One vector is turned by the same rotation once a tick. Each row is the vector after some number of ticks, and that number follows the row.
The counts run from 0 to 161.
[ 43  53 -45 -44  16  -1 -59 -13 -18  26 -24  20 -10 -12  38  47 -44 -43
   0 -43 -26  42  11  20  20  23 -41 -18  -2   4  11 -14   3 -15 -30  21
  -1  12   8 -11 -27  30   4 -31 -22 -14 -28  -6   4 -48  -9 -30  -1 -53
  18  -1  10 -43  51 -17   9   8  -2]  120
[ 24  38 -55 -22 -21  -1 -40  -9  -8  32  -3  20  -9 -34  23  25 -44 -36
  -9 -11  -5  64  50  44  10  30 -39  -6  23  -5   5  26  -5 -39 -24   2
  10 -27   8 -14 -13  23  21 -31 -30 -39 -12 -19   9 -49  14  -4  13 -34
  -3  24   4 -19  50 -25  31  19   6]  19
[ 27  32 -31 -27  12   0 -46   8  -5   8   1 -20   3 -40  37  49 -54 -33
  -7 -56 -19  62  28  33  28  15 -38   5   5   5   9 -21  -6 -36 -29  25
   0   9  -6 -27 -23  24  15 -42 -53   0  -9  -9  -1 -33 -14 -23  -4 -31
  31  11  -3 -22  51   4  29  22  -2]  34
[ 30  50 -66 -29   6  -7 -56   7  13  17  18 -27 -17 -27   8  55 -21 -12
 -18 -44 -13  75  42  34  12   9 -50 -17   3   4   3  16  -8   7 -59   9
  -5  18 -26 -36 -27  10  13 -34 -14  -2  -1 -22   8 -44 -23  -6   8 -48
   6  12   3   4  40   4  16   4 -18]  102
[ 46  32 -52 -30  41 -11 -18  -9 -13   1   6  23 -19   0  55  44 -44 -65
   9 -23 -44  22  29  29  17  38 -11 -14   8 -27 -18  28  12 -25 -48  30
 -15  42  14  13  10  14   9 -38 -20 -31   4 -19  14 -25   0 -11 -12 -41
  19   3   0 -37  54  -2   6   7  19]  122
[ 26  34 -63 -17 -23   3 -37   2  23  14  -2  19 -10  11  32  20 -24  -9
  27  -8 -10  48  44  34  17  24 -54 -32 -21 -16 -13  10  -8 -22 -53   1
  10  31 -21 -37 -35  24   9 -33 -19   1 -17  14   8 -52  -8   0  22 -69
  34  26  -5 -17  50 -32   4  -6  19]  7
[ -8  32 -40  -4   4  -8   2  -3 -20   3   3  11  23  19  38  50 -51 -18
  19  -4  -9  73  55  46  20  44 -24  -1   0   2 -26  11 -18  -7 -27  29
  -1  22  -4 -34  -3  52  25 -40 -23  -2   9 -16   2 -53 -32 -27  -8 -69
  34  28  -6  13  41  -3  31  -9  12]  80
[ 49  19 -39 -29  39   5 -18  32   3  17  16 -12  10 -23  33  38 -44 -53
  -3 -55 -13  55  20  47  13  29   0 -16  37 -15  -6   6   4 -36 -54  25
 -35  39 -15 -19 -23  19  44 -29 -12 -23   3   8   5 -32  -4   2  -5  -2
   0   3  12 -27  40  13  12   0 -12]  45
[ 33  35 -55 -55  20   0 -57  -4 -17  34  -6   0 -17 -19  30  51 -37 -36
   4 -29 -11  62   4  15  11   9 -37  -4   2  -5  -8   1  -3 -28 -31  29
 -22  -1   4  -4 -38  23 -11 -36 -10  -9 -22 -22   2 -55 -16   4 -40 -52
  18   1  19 -34  53 -27  -1  11 -25]  116
[ 25  10 -17   3  48  -4  -5  32   1   9  23  15   8   3  44  40 -39 -34
  10 -18  -2  29  48  60  29  70 -33   2  24  -4 -12  11   4 -21 -57  25
 -24  46   3  -6  10  28  27 -24  -1 -38   4  -9 -10 -51   4 -29  -1 -17
  18  16  -4  -3  42  11  17   2  26]  140
[  5  19 -61 -12  10  -1 -39  19  28  27   2 -36  -2 -22  21  54 -42  -3
 -28 -24  -7  81  58  33   5  21 -41   3   2   5  -2   8 -16   6 -59  35
  -7  13 -13 -33 -29  29  20 -22 -15  -6 -21 -25  16 -44 -30   9  -1 -48
  31  19   0  11  55  -4  27  -5 -24]  98
[ 34  19 -35 -34  34  14 -36  34  -8  33 -15 -23  -1   0  41  46 -54 -46
   6 -52  -1  66 -10  38  43  32 -14 -22  17 -15   7  11  -3 -30 -41  26
 -23  38 -12  -7 -28  15  32 -38 -15 -33   3   1  -4 -40 -30  -1 -15 -16
  25  -6  -1 -20  27   0 -12 -24  -6]  49
[ 32  24 -23 -18  20   5 -34   7  -9  19  11   9   0 -38  38  46 -44 -41
   6 -63 -24  57  45  37  15  11 -10  16  10   1  13   4  -6 -55 -27   2
   8   5 -11 -24  -6   2  13 -47 -46   4  11 -10   9 -26  16  -4  17 -36
  10  11   8 -41  63  -1  45  27   3]  33
[ 19  58 -42 -17  -4 -18 -44 -22 -15  15 -19   9 -19 -32   7  42 -41 -25
  -9 -19 -16  80  44  35  13  25 -64  -6  -2   5   4   7 -15 -26 -36  -4
   3  -8   5 -18  -3  23   0 -42 -29 -27  -2 -38  12 -50 -15 -15   6 -53
   6  18  -3  -2  40 -21  28  14  22]  20
[ 19  51 -50  -3  -8  -4 -41  -5   7  21  11  33 -13  14  18  10 -21 -17
  22  -9  -9  56  50  42   8  30 -49 -29 -20  -5 -18  30   3 -15 -52 -13
  14  17 -30 -24 -13   3  17 -41 -18 -23  14 -26   0 -45   4  -1  36 -59
  18  24  -3 -13  40  -6  16  -4  22]  6
[ 13  12 -34   3  11 -15 -25  25   3  22  -3  -5  -4   4  46  20 -59 -18
  26 -11   6  56  40  48  44  53 -35 -12 -10  -9 -14  -4 -19 -46 -46  13
  -7  36 -15 -40 -15  16  30 -57 -13   5  34   4  -7 -30 -19 -16  13 -51
  16  21  -7   1  26  -7 -15  -8  12]  148
[ 43  43 -48 -38  50 -18 -37 -22 -15  -3 -11   6 -17   3  42  41 -39 -51
   4 -32 -42  32  17  20  17  36 -41 -24   6  -8 -10   1   6 -11 -53  26
 -18  32  -2   8 -16  27  14 -37 -11 -29  -6 -18   8 -36 -19 -25 -18 -45
   9  -6  -4 -20  48  -7   0   6   9]  121
[ 21  31 -54  -8 -16 -20 -26  20  -4  38   2  -9   9  -8  18  37 -50 -13
  22  -3  17  67  45  60  39  32 -25   5  23   4 -17 -19  -7 -46 -49   9
 -19  26 -16 -27 -43  43  44 -19  -3   0   8  11   2 -34 -16 -15  10 -62
   1  17  30 -15  33 -10  15 -12 -37]  157
[ 36  29 -58 -12 -10   6 -35   1  24  45   0  27   9   9  22  34 -34 -19
  24   6  -3  48  64  24   6  19 -42   5  -7  -1  -6   2   3 -27 -49  11
   2  -1  -6 -18 -33  35   6 -28 -18 -32 -37 -18   5 -41   5   4  22 -65
  24  34  10 -11  45 -32  29 -13   0]  11
[ 36  35 -15   4  29  22 -19  23  -6   5  -5  27   5  11  30  36 -41 -29
  35 -30 -19  37  33  36  42  45 -41   6 -10  -4   1  17  11 -49 -48   2
   7  38 -12 -33  21   5   7 -52 -15 -22  -2  -6   3 -46  15 -21  22 -28
  33  25 -12 -36  53  12  25  -5  37]  137
[  0  18 -50  -1 -12  -2  -7  22   3 -12  39   0  23  21  31  50 -47 -18
  -1  -1  -8  65  63  49  14  25 -13 -12   5  -7 -18  26 -22 -23 -50  17
 -11  20  -3 -40  -3  13   8 -27  -2  12  15   1  13 -47 -23  -3   1 -53
  11  31  -2  -4  69 -23  24   4  12]  85
[ 29  26 -38 -29  14 -12 -28   8 -14  29   4 -11  14 -37  37  58 -45 -33
 -14 -41 -13  62  42  33  13  13 -31  20  15  -1  -6 -15  -6 -57 -33  20
 -31   9   9 -28 -14  32   0 -31 -23  -7 -30  -2  16 -36 -18  -2 -16 -49
  26  -6   5 -31  59 -23  32  19  -7]  30
[  9  26 -53   2  -5   2 -15   7  28  14   5  -9  14  -8  37  45 -39 -39
   1 -22 -29  72  70  27  11   8 -23  -8  -5  10 -11   1  -9 -17 -39  14
   9  32 -19 -59 -36  41  14 -24 -41   4 -15  14   6 -35 -21  15  29 -64
  37  31   2 -11  52 -10  26   2  -8]  93
[ 47  24 -32  -6  24  20 -20  39  -3  33  13  21  20 -13  28  36 -47 -28
  29 -21  21  37  52  40  33  25 -48   6  20  16  15  -1  16 -44 -44   6
  -9  25 -21 -32 -32  23   9 -37 -17 -15 -10  17  -7 -68   9 -29  14 -23
  20  17  10 -17  45   1  20  -2  17]  142
[ 21  24 -61  14  -5 -22 -12  23 -15  18  -9  -6 -11  34  28  37 -56 -15
  29   2 -13  50  62  34  54  47 -34   1 -14  10  -1 -28  -5 -39 -59   7
   4  43  -4 -28 -12  19  12 -21   3  -7  24  -1   0 -36  -3  -4  20 -50
  17  10  -2 -17  40  -5  -7 -11  20]  152
[  0  12 -42  -8  13 -20 -39   8  22  22  22 -12  -7 -14  33  52 -33 -17
 -27 -24 -13  79  67  50   4  26 -22  -2  10 -14 -23  32 -12 -10 -66  34
 -18  27  -6 -25   1  17  29 -18 -18  -7  -1 -53   2 -22 -22  21  -9 -46
   8  28  -5  18  58  -4  20   3 -17]  99
[  0  11 -57  -3  -7   7 -17  17  36   7   9 -35  17 -19  41  44 -51 -46
 -21 -11 -28  80  65  34   5  31 -17 -14  13  10 -13  18 -24   5 -49  31
   6  26  -1 -37 -38  46  31 -26 -25 -19 -25   3  27 -48 -29   8   7 -53
  30  25  -8  16  31 -19  21  -5  -5]  94
[ 15  30 -41  -3 -17  12 -25  11   2  15  28   6  20 -19  -4  23 -40 -30
 -20 -26 -13  83  53  61  15  34 -37  -1  17  -7 -12  41  -8 -11 -35  -5
  11   6 -12 -39   2  17  13 -11   3 -16   8 -21  19 -60 -13 -14  -1 -35
   7  33 -11  -3  40   1  62   7   1]  87
[ 60  27 -53 -18   4   9 -35  28 -22  42  -3  26  -8  34  11  48 -35 -26
  26 -28  14  56  15  40  45  14 -22   3   5 -10  19   2  27 -20 -55  13
   4  40 -27  -3 -34  11  23 -24  12 -22 -12  -2   2 -52  11 -10  -4 -24
  17  15  23 -30  46   0  -3 -19   8]  56
[ 29  24 -53 -21  22 -15 -27  -7 -17  10  20 -12   1 -32  40  41 -46 -44
 -33  -7 -18  44  51  47   5  48 -18  14  32   2 -11   7  -9 -33 -39  16
 -25   7  35  -5   2  42  25 -20 -11 -36 -20 -26   4 -34  -5  -7  -8 -41
  -4  10  -6 -14  46  -8  36  21   2]  27
[ -5  14 -59  -5  10  -3  -8   4   2  13  20 -16   8  -8  29  47 -39 -35
 -22 -33 -38  82  72  43  -5  27 -13  -5  17  -6 -16  46 -17   8 -53  34
  -5  40 -16 -17   6  33  38 -25 -22 -35  -3 -38   6 -34 -18  31  12 -43
  15  23 -14   5  39   3  28  -9   7]  95
[ 35  35 -51   1  12  -5 -18 -10 -30  20  27  14  -5 -31  28  39 -30 -40
 -14 -34 -26  48  70  48   0  25 -30  17  16  -1  11  19   5 -41 -36   9
 -13  12   9 -14  15  23   3 -35 -15 -17   2 -40  15 -40  23   3  11 -35
  -3  14   2 -24  53  13  56  35   2]  28
[ 32  40 -44 -49  37 -16 -44 -21 -20  23 -13   4 -30 -20  25  44 -32 -44
 -14 -37 -15  60   0  35  17  29 -31 -11  14 -29 -15  25  -3 -13 -41  30
 -33  13  10  10  -2   7  14 -42 -11 -20   1 -37   8 -46 -21  -9 -29 -42
   5   2  10 -21  43 -18   4   2  -7]  117
[ 15  22 -49   0  -6 -12 -18  30 -11  41  -6  -7   6  -1  12  25 -61 -20
  -4   5   4  71  49  56  48  64 -25  -9  23  -5 -14  15 -15 -28 -53   7
 -15  33  -4 -11 -14  32  49 -13  16 -24   1  -9  -5 -38  20 -21   5 -26
  -6  16   6 -15  30  -7  31 -24   2]  154
[ 41  29 -42 -26  37  12 -41  24 -11  28 -13 -22 -19  37  41  55 -44 -19
   6 -26   6  58  11  40  36  42 -26 -22  12  -6  -3  -6   9  -5 -59  28
  -8  45  -6 -12 -19  21  38 -28   3 -20  -9  -5  -9 -50 -20 -19 -14 -28
  15  -9   1 -14  37   1 -11 -28 -11]  53
[  5  38 -40   3  -8  -7 -26  -6   0   3  24   5  17  -2   0  38 -41 -15
   0 -33 -25  81  53  51  19  22 -57  -2  -7   6 -10  15 -11 -27 -37 -13
   0  10 -26 -55   5  11   4 -21   0  11  16 -14  16 -47 -25  -4  11 -57
  27  36   6   3  47  -8  48   6  15]  88
[ 52  36 -27 -11  44 -11 -24  24 -21  23  11 -14  -1   4  29  54 -27 -23
  -6 -69 -25  47  27  32  30  26 -45  20  -6  18   8  -8  20 -25 -71  11
 -16  45 -24 -26  -9   9  13 -31   4   4  13 -13   0 -27 -11  -6   0 -33
  22   9   5 -18  45  28  25   9 -13]  43
[ 47  52 -44 -20  23 -13 -24   4 -33  51 -19  28   0   5   8  33 -37 -23
  34 -24   6  55  11  39  43  32 -45   1   5  -8  -4   0  16 -20 -43  10
  -1  44 -19 -14 -32  40  26 -53  10 -18  24  -4  -3 -55 -23 -41 -10 -48
  20   9  17  -2  18   7   4 -19   7]  61
[ 33  41 -71 -31  19   7 -43   0   7  54 -18   6 -17 -20  27  31 -36 -42
 -11 -36 -40  70  35  28   4  28  -5  -2  15  -7  -2  30   4  -9 -47  29
 -14  19  -1  10 -12  36  42 -15 -31 -53 -23 -43   0 -24  10   4   7 -38
   1   7  -4 -21  40  -8  34 -11 -28]  109
[ 34  51 -45  -5   2 -22 -39 -32 -26   8  -7  11  -7 -21  33  35 -30 -26
 -11 -30 -39  51  58  35  15  39 -38  18  -7   5   0   2  -2 -28 -42  -6
  19   0  13 -22   3  23  13 -27 -32 -22 -11 -48   6 -27  21 -28  11 -54
   4  19  -1 -19  51  -6  38  15   2]  24
[ 34  47 -76 -27 -11   6 -46   7  14  30  -5   0 -14 -32  11  25 -36 -42
 -16 -36 -39  68  38  37  16  13 -23 -19  10 -10  -2  29 -11  -9 -42  -1
   5   9 -34 -15 -32  17  15 -16 -15 -40 -27 -24  13 -45  13  19  25 -33
   0  17  -2 -21  34 -21  24  -2 -20]  105
[-15  35 -46   1  -4  -1 -19   5 -12  -8  38  -5  11  19  18  56 -32 -10
   5  -8  -1  65  72  53   9  32 -44   3  -3   8   7   7 -11  -7 -41  13
   2  30 -18 -36   3  34   0 -18  -8   5   9 -19   3 -50 -31 -28  -2 -61
  23  36  -7   6  57   4  28   9  12]  84
[ 37  32 -64 -15 -10   9 -65  13  21  37  20   7   2 -24  19  42 -21 -21
  -7 -40  -7  80  42  57  14   6 -30  -8   5   0   4  21 -10  -9 -45   6
   6   7 -23 -32 -27   1  21 -14 -30  -1 -11 -17   3 -54   6   9  13 -36
  -3  28  14 -19  48  -9  25   7 -22]  101
[ 40  23 -16 -27  46  22 -34  15 -20  24  12  32  15  -8  33  42 -49 -49
  15 -34  -6  28  10  37   8  20 -14  10  23 -33 -10  18  15 -31 -40  34
 -36  24  18   3   1  26  15 -37 -13 -41 -15 -11   0 -43   9 -17 -16 -20
  18  14   2 -43  69  -6  33  -7   7]  127
[ 39  50 -78  -2  17  -7 -43 -11 -11  50  -6  13 -17 -21  32  37 -11 -25
  -5 -49 -42  52  48  27   0  18 -39  17   6  -3   5   7   4   1 -45  23
   6  28 -18  -2 -12  31  28 -29 -33 -30   4 -52   2 -34  13  10  16 -56
  15   6   5 -12  50  10  25   0 -18]  110
